128 stands for zero in the data rows.
Here are some points, one per row:
[125 110 125 109 117 174 136 128 132 152 174 172 123  90 161 125  74  86
 187 118 125  88 108 113 131 132 139 121 146 172 117 118 132 139 141  85
 197 117 186 115 158 142 144 128 132 135 101 110]
[108 133 137 174 110 141 106  85  78 127 132 151 126 123 139 152 163 144
 148 168 213 103 168 118 102 156  87  75 125  95  98 107  78  92 143 135
 123 142 178 161 129 101 114 138 122  83 117 255]
[134 137 134 172 236 129 156 151 144 160 109 106 107  92 146  92 109 120
 151 105 104 113 119 219 126 116 133 121 129 149 109 117 126 243 191 144
 132 127 107 153  98  92  59 192 113  91 119 139]
[121 129 101 167 133 117  88  61 104 116 111 131 179 152 210 157 165 121
 125 123 127 179  69 103 131 102 110 100 116 137 122 125 105 126 124 138
 141 119 171 119 107  96  93 129 167 113 108 146]
[ 95 255  82  85 132 146  90  84 138 167 113 114 133 113 126 133 143 142
 164 186 166 154 136 146 119 149  84  86  99  93  77 151 108 135 112 130
 117 162 115 171 122 119 104 132 103 207 157  86]
[116 115 132 121 181 143 129 168 107  96 103 170  90  98 114 102 137 150
 130 143 145 171 210 139 130 132 163  82 114 103  77  73  79  34  61 129
 109  98  96 120 179 122 131 129 117 153 156 122]
[127 122 138  91 112 122 135 103 132 100  94 120 120 111 119 146 131 163
 179 162 151 164 139 135  86 131 103 120 107  78  93 130 169 106 132 128
 140 134 113 109 106 117 160 227  80  83 148 109]
[153 134 112 192  92  79 215 159 133 108 146  96 111 110 129 136 111 157
 168 170 155 168 177 151 146 135 149 107 125 119 113 103  92  88  88  94
  84 179 216 106 111 137 134 162 117 160 141 115]
[247 198 172 133 135 111 120  99 134 100 137  83 104  95 124  92 129 110
  94 103 194 142 128  97 103 141 113 182 141 174 158 123 181 165 109 111
  95  73 152  91 118 101 123 149 154 162 208 199]
[ 69 152 143 121 124 107 127 125 146 130 186 178 117 213 154  94 119 138
 149 121 116 179 186 144 173 175 180 198 159 151 135 163 120  92  96  69
 103 111  60  84  75  68 106 111 115 117 100 184]
[105 151 114 111 138 131 145 129 158 124 145 149  87 101  93 167 130  95
 112 103 118 106 143 255  98  88 133 139 134 133 132 159 133 116 137 192
 172 129 191  97 117 126 120  76 134 101 146 121]
[170 125  96  96  65  94 157  90  86  97 152 170 175 141 140 128 134 158
 116 137 110 130  88 113  82 117  99 139 129 135 105 115 117 132 146 126
 166 103 113  97 141 119 115 137 118 118 105 128]
[ 85 119 139 107  98  95 171 113 112  87 103 105 112 145 110 110  85  82
 174 157 136 142 128 163 137 161 139 134 116 113 121  82 102  97  82 115
  92  90  92 134 133 114 142 104 143  92 117  98]
[102 129 102 151 106 128 103 127 144 130 139 153 148 125 140 145 134 183
 164 135 132  93 147 140 230 172 215 154 183 175 179 121 135 130 116 123
  91  93  74  90 155 118 105  95  80 109 141 108]
[105  86  95 117 117 139 107 163 153 152 160 117 135 132 110 114 106 114
 209  71 104 183  96  89 111 176 157 151 175 129 122 124 133 113 113 175
 242 126 145 160 116 143 133 134 114 132 158 143]
[108 138 151 165 151 153 142 133 129 105 130  94 108  79  82 124  82 106
 107  95 115 108 110 123 181  90 112 114  97  97 107 123 218 120 150 122
 162 106 112 124 107 113  80  61 117 114  93 125]
[145 131  98  97 112 118  92 104 164 136 149 140 155 151 193 146 130 134
 139 114  73 132 107  87  69  69  83 104 116 183 107  96 116 110 131 138
  94 106 100 114 134 124 120 124 149 169 104 128]
[142 139 164 139 126 140 171 184 157 141 120 115 135 140 109  74  67 107
  82 144  97 118 132 141 113 129 115 125  80 169 147 102  82 180 113 123
 213 134 127 156 132 103  90  92  63  97 171 130]
[146 108 165 125 101 104 123 137 146 227  84 129  91 109 110 132  88 152
 139 143 154 185 158 183 149 155 129 110 117 113  91 117  96  56 117  78
 108 100 153 138  91 146 116 131 157 123 137 126]
[120 116 121 229 103 131 130 108 113 108 114 109 132 134 116 154 197 255
 156 167 130 128 143 125  72 104  97  93  81 151  75 111 134 165 110 127
 137  99 122 141 122 103 194 122 174 132 119 109]
[146  83 135  70 142 122  94  96 122 112 116 178 209 140 124 110 185 112
 146 155 108  91  95 115  99 140 110 108 105 114 112 188 145 122 121 117
 111 138 137  87 130 140 138 124 130 118 150 115]
[146 149 214 104 128 146  88  61 118  79 111  76  93 141 116 116 103 128
 130 103 176  95 110 110 139 156 147 115 166 178 148 147 119 122 185 124
  95 109 111 102  94 175 121 152 126 146 154 148]
[145 125 128 152 114 146 109  90 188  88 132  89 112 113 120 145 108 176
 148 158 162 157 196 128 165  82  80 239  75  62  71  98  89  90 127 124
 125 130 110 137 145 162 112 143 133 105 140 133]
[161 120  82 132 160 125 124 124 114 140 141 141 125 229 131  89 125 108
 116  83 121 104 146 127 116 102 139 175 163  93 129 105 149 112 131 168
 136 137 151 125 131 124 130 181 169  85 102  69]
[120 124 117  98  83 135 128 204 140 169 111 117 147 227 161 152 160 140
 124 125 109 100  79 131 120  88  89 107 173 100 126 113 172 138 118  97
 118 118 123 106 108 169 147 155 132 122 156 181]
[161 129 146 132 133 186 106 116  89  98  73 117  70 151  73 204  95 104
 120 163  79 138 154 104 127 122 131 141 156 134 121 179 136 199 134 115
  99 174 124 129  68  90 104  87 113 104 117 139]
[ 99  95 104  83 156 110  98 122 150 148 144 134 105 117 121 143  92 216
  96 110 118  82  83  85 124 112 127 132 163 115 146 129 100 130 119 111
 105 133 138 153 108 119 141 168 112 110 120 100]
[ 90 131  98 101 197 118 140 185 148 152  91 107 156  79 182 124 112  94
  81  99 157  99 160 105 142 129 112 137 112 146 120 129 191 112 116 119
 138 141 156 140 130 129 152 124 125  97 133 131]
[185 190 164 213 180 151 151 209 112  97 128 136  75 121  98 113 147  98
 104 117 127 116 138 108 117 122 120 100 107 125 153 196 134 125 131 119
 179 103 111 109  72 134  62  89  97 106 124 123]
[108 126 111 132 177 117 165 157 132 138 135 133 157 214  80 151  80 114
  91 157 106  88  97 122 106 156  81 130 209 155 111  88 124 103 138 157
 116  95 147 162 201 156 118 137 105 148 101 123]
[155 163 155 124 121 100 105 105  25 117  55  99  98  72  92 115 108 101
 131 123 102  82 115 109 101 144 201 221 120 136 127 112 161 127 132 117
 105  81 104 100 109 129 179 137 191 198 197 202]
[113 133 122 144 130 255 234 125 218 103 101 126 105 160 129  96 111  99
 107  94 128 135  82 114 103 153 167 112  89 124 143 114 128 140 115 142
 115 158 133 150 119 134 113 111 134 143 122 125]
[151 118 177 100 118 121  87 134 104 127 115  86 121 179 167 156 161 178
 149 144 182 121 109  95 134  75  85  77  89  82 143 132  76 139  91 174
 166 118 110  91 113 117 144 117 167 134 116 121]
[125  85  95  92 101 125 101  97 125 154 173 136 100 155 121 117 169 131
 109  90 107  89 154  98 108  80 119  98 166 192  92 113 144 132  97 100
 120 145 149 157 132  95 125 101 119 116 191  90]
[143  92  92 126 148 170 120 132 131 129 135 109 194 102 114 176 126 119
 106 137 158 163 162 194 159 165 128 142 176 176 173 104 132  35 126  62
 126 101  75 124  64 133 114 120 174 103 124  95]
[103 227 188 118  93 131 133 153 179 151 167 162 230 151 133 182 179 113
 103  87  67  89 134  89 114  80 213  97 144  93 126 108 123 129 130  97
 117  96 139 149 139 155 151 177 145 115 117 112]
[134  96 228 148 163 101  89 126 139 114 113 114 151 127 123 111 177 105
 172 170 157 148 131 193 148 143 130 130 110 115 104 102  89 119  86 137
 138 119 112 211 111 119 171 127 116 145 135  93]
[120 104 127 143 165 121 169 117 165 160 171 131 143 147 126 154 115 106
 101 154  75 146 169 131 133 221 107 117 109 138 140 162 133 167 154 155
 138 126 159 117 157 118 193 148 182 110 119 123]
[125 146 110 115 100 106 119  89  84 127 118 119 117 142 185 147 140 151
 189 143 133 136 155 128 108 101  75 120 104  82 240 106 183 128 144  98
 161 126 109 180 160  96 132 106 122 141 106 118]
[110 138 171 150 171 146 144 134 116 145 141  81 196 111  64  89  71 110
  98  75 125 136 163 114 120 119 135  92 117 122 157  75 114 155 152 185
 122 224 109  79  99  98 136  92  86 106 122 134]
[142 121 116 153 106 103  88 116 174  91  87 174 150 161 178 206 121 159
 170 108 206  85 114 172  69 114 122  96 112 116 123 137 142 142 131 143
 137 162  96  92 182  97 138 105 121 160 138 148]
[133 115 108 150  99 149 111 124 146 172 134 145 180 125 113 105 147 116
  92 144  99  82 135 109 159 179 117 165 115 107 111 147 172 145 104 105
 178 192 134 131 170 140 105 134 143 103 165  89]
[108 147 180 160 159 133 143 133 148  91  64 165 118  77 104  86 137 128
 165 151 136 140 136  97 108  94 106 157 245 118 152 135 156 152 149 124
 148 158 145  88 113  51  78 124 153 173 125 126]
[101 103 107 156 110 138 120 134 118 119 101 158 150 129 225 147 119 115
  89  96  83 103 156 101 155 118 138 150 113 144 112 142 129 115 118 173
 131 110 172 145 106 129 174 162  76 184 100 101]
[124 102 107 134 103 117 105 176 169 130 164 107 129  97 127  69  87 122
  84 215 122 124 127 133 145  92 155 114 169 116 127 163 117 151 160 189
 138 148 128 126 141 146 153  95 125 124  87 137]
[177 200 176 122 134 156 130  99  60  86  98  87 122  79 124 127  96 200
  93 140  68 131  75 174 171 120 117 169 181 172 163 200 124 103  90 163
 139 115  82 115 140 109 130 152 174 183 185 207]
[114 101 124 154 126 109 122 112 101 255 134 200 141 172 162 154 114 115
 134  97  92 120 105 106  94  96  91 127  97 115 156 130 105 132 128 112
 104 145  97  77 128 224 121 124 144 191 146 127]
[191 135 107  90 125 131 129  93  79 162  89  99 120 132 135 129 176 169
 165 167 160 152 164 130  94 105 236 115 117 108 139 103 120 118 148 150
 157 145 129 201 135 155 124 101 121 124  92 136]
[ 96  98 111 126 116 130 119 171 121 119 138 106 202 121  90  97  76 151
 145  71 124  89 101 116 130 121 126 151  98 117 130 159  99 130 153  86
 104 119 204 161 137 124 106 111 122 159 108 108]
[171 113 120  94 159 103 149 151 162 135 160 251 112 117  95  97 114 163
  99  81 116  94  95 105 141 149 122 122 101 109 135 126 107 126 114 124
 122 148 137 159 124 123 111 117 188 152 100 106]
[220 170 165 216 207 148 150 127 162 128 126  93  86  69 116 133 118 100
 154 153  98  82 109  89  91 126 126 149 132 115 135 129 132 119 146 156
 101 114 104  81  76 115 110  67  70 101 131 133]
[ 97  97 206 114 100 109 146 123 150 163 142 123  86  85 139 185 188  84
  92  87  89 137 108 128 143 132 114 164 144 134 153 101 125 145 113 153
 109 152 153 157 195 129 112 124 110 114  98 110]
[126 136 157 161 145 158 140 154 138 177 128 116 102 125  64  76 104 114
 154 106 136 138 121 115 170 103 122  97  82 186 105 184 217 102 117 194
 125 139 114 136 162 125  84 165  91 105  70 144]
[129 161 117 102 109 115  92 159 131 127  69  90 111 125 113 136 132 116
 170 147 147 161 130 140 183 147 131 105 109 106  97  92  77 129  87 113
 141 113 184  91 159 124 124 110 158  94 106 128]
[ 81 114  98 122 121  96 120 124 169 151 143 147 116 123 133 138  94  88
  79 223 139 104  64  83 101 105 191 135  98 168 136 106 133 113 136  97
 159 167 111 117 134 133 121 165 165 106 111 110]
[101 131 113 129 152 132 147 123 132 157 223 121 140 133 148  65 122  98
 139 116  97  85  83 137 115 108 103 121 154 108 112 159 114 121 104  92
 116 127 137 150 117 154 219  99 113 115 109 123]
[141 169 129 142 159 135 127 131 145 156 102 188 110 129  86 114  99 121
  83  94 158 217 109 105 170 122 118 131 134 148 119 131 153 155 190 122
 162 119 136 137 128 111 255  80  84  94  92 121]
[ 86 122  99 121  87 136 114 150 170 130 130 166 111 103 147  90 135 135
 110  84 101 133 115 129 135 173 115 142 126 114 127 130  89 129 237 184
 111 110 121 145 135 162 128 110 155  89 184  92]
[106 106 109 128 128 136 122 102 162 142 159 128 124 139  95  97 111 116
  80 151 119 140 130 149 113 112 153 128 103  99 220 138 153 109 124 161
 118 120 212 131 156 128 116 132  98 140 112 109]
[122 104 200 141 114 176 202 149 116 139 139 107 116 122 158  71  87 117
  80  96 134 126 149 138  94 126 144 102 157 105  93 151 151 121 191 108
 127 147 110 158 184 128 103 101 153 111 111  96]
[130 102 112 110  77 176 121 152 114 141 130 181 108  95 129 100 112  97
 108 129 105  75 111 136 146 124  97 104 122 117 173 100 116 123 116 145
 119 131 123 128 123 118 149 181  94  86 104 115]
[170 149 107 167  87  59  56  47 107  38  67  81  71 129  88  82 103  60
  92  84  96 108 153 165 167 150 163 102 163 154 152 144 121 128 107  83
 126 134  93 146 139 176 191 227 205 221 184 181]
There is one direction along which these points spread out most. How many in every 100 of the points above lie lower along it than each point below? Round to a whole number. More than half of the points above lie lower than the first one.
[128 104 132 116 113 123 103 152  98  99 155 112 118 167 124 159 223 137
 149 184 141 144 102 129 164  95 105 112  74 103  98  83 147 100 255 127
 136 128 131 110 117  84 116 144 105 216 162 137] 32
[ 82 114 101 139 122 119 179 127 118 151 148  86  99  80  93 150 146  93
  82  88 143 118 127  93 110 167 110 131 175  86 107 153  98 153 119 142
 185 132 109 126 127 130 103 133 106 167  68 107] 61
[102 141 118 116 116 120 137 188 116 126 141 127 120 135 116 121 182 114
 112  91 138 123  96 144  97 132 109 218 107 195 147 130 109 101 134 130
 114 245 123 154 123 147 178 138 116 115  84 110] 66
[122  82  79  73 121  75 172 112 215 121 119 123 157 127 125 144 179 156
 128  97  83  87 143 103 121 126 112 107 111 126 144 141 136 139 121 103
 144 121 105 135 119 162 127 128 123 135 106 224] 53
[140 119  97 111 127 194 112 182 111 129 202 128 123  90 114 130 127 120
 126 143 177 176 167 187 173 167 144 141 129  95 118  59 108 195  65  99
  71 100 102  97 121 121 137 154 154 167 106 144] 32
[120 104 117 111 143 105 113 121  99 109 191 140 141 151 147 222 119 137
 117 103 126 141  76 115  95  97 161 122 100 113 141 179 113 140 122  96
 149 130 105 131 186 113 136 165 117 107 185 111] 52
[202 110  91 115  86 104 116 128 131 127 108 117 157 115 136 126 145  96
 124 119 135 171 148 159 152 170 154 163 165 159 110 156  86 116 127  84
  82 104  97 106 154 107 110 105  74 124  80  92] 37
[124 147 118 164 131 123 109 139  87 113  79  69  93 103 117  94 149 125
 147 126 102 171 126  93  94 149 127 101 127 155 233 183 139 133 148 111
  77  92 114 100 144  87 124 115 140 111 165 137] 8
[101 103 111 117 205 170 109 106  97 133 105 102 108 127 125 121 165 128
 119 151 150 155 148 166 155 133 156 166 112 101  89 106  81 107 115  79
 104 101 134 111 198 151 121 120 118 112 120 156] 32
[116 132 130  76  97 101  91 184 108 108 171 138 139 166 150 174 117 117
 157 128 130  87 194  87  92 116  99 137 101 170 131 169 131 149 137 160
 112 113 132 160 124 153 114 139 180 136 113 116] 52
[129 127 107  93 149 101 255  77  83 104 114 121 126 140 140 144 168 134
 194 159 171 137 153  99 233  74 101  99 117 139 120 134  98 145 150 143
 132 149 124 121 128 158 153 117 141 120 179 115] 34
[138 142 141 105 140  84  94 116  90  71 132  94  96 145 193 145 135 196
 142 140 108 141  98 138 150 219 123  78 102  87  85  90 180 118 123 135
 129 184 153 119 116 142 107  91 134 113 118 114] 32
[ 99 120 151 126 128 122  89 107  86  56 116 163 139 105 129 125 145 161
 151 171 146 210 156 129  92  97  90  99 133 137 132  99 143 185 111 121
 132 132 141 130 115 255  97 132 105 106 128 130] 32
[150  89  88 128  99  96 128 141 120 136 156 173 199 137 153 166 111  88
 117 121 123 157  73  95 118 110 134 122 140  99 112 135 161 130  98 197
  72 132 114 209 117 124 127 114 135 122 183 162] 60
[ 76  93 125  97  90  89 150  94 114 152 116 135 143 147 139 122 147 144
 101 141 196 115 132 169 142 168 185 171 150 167 150 168 173 172  99 154
  93  57 113  87  41 110  85 107  99 132 113  85] 44
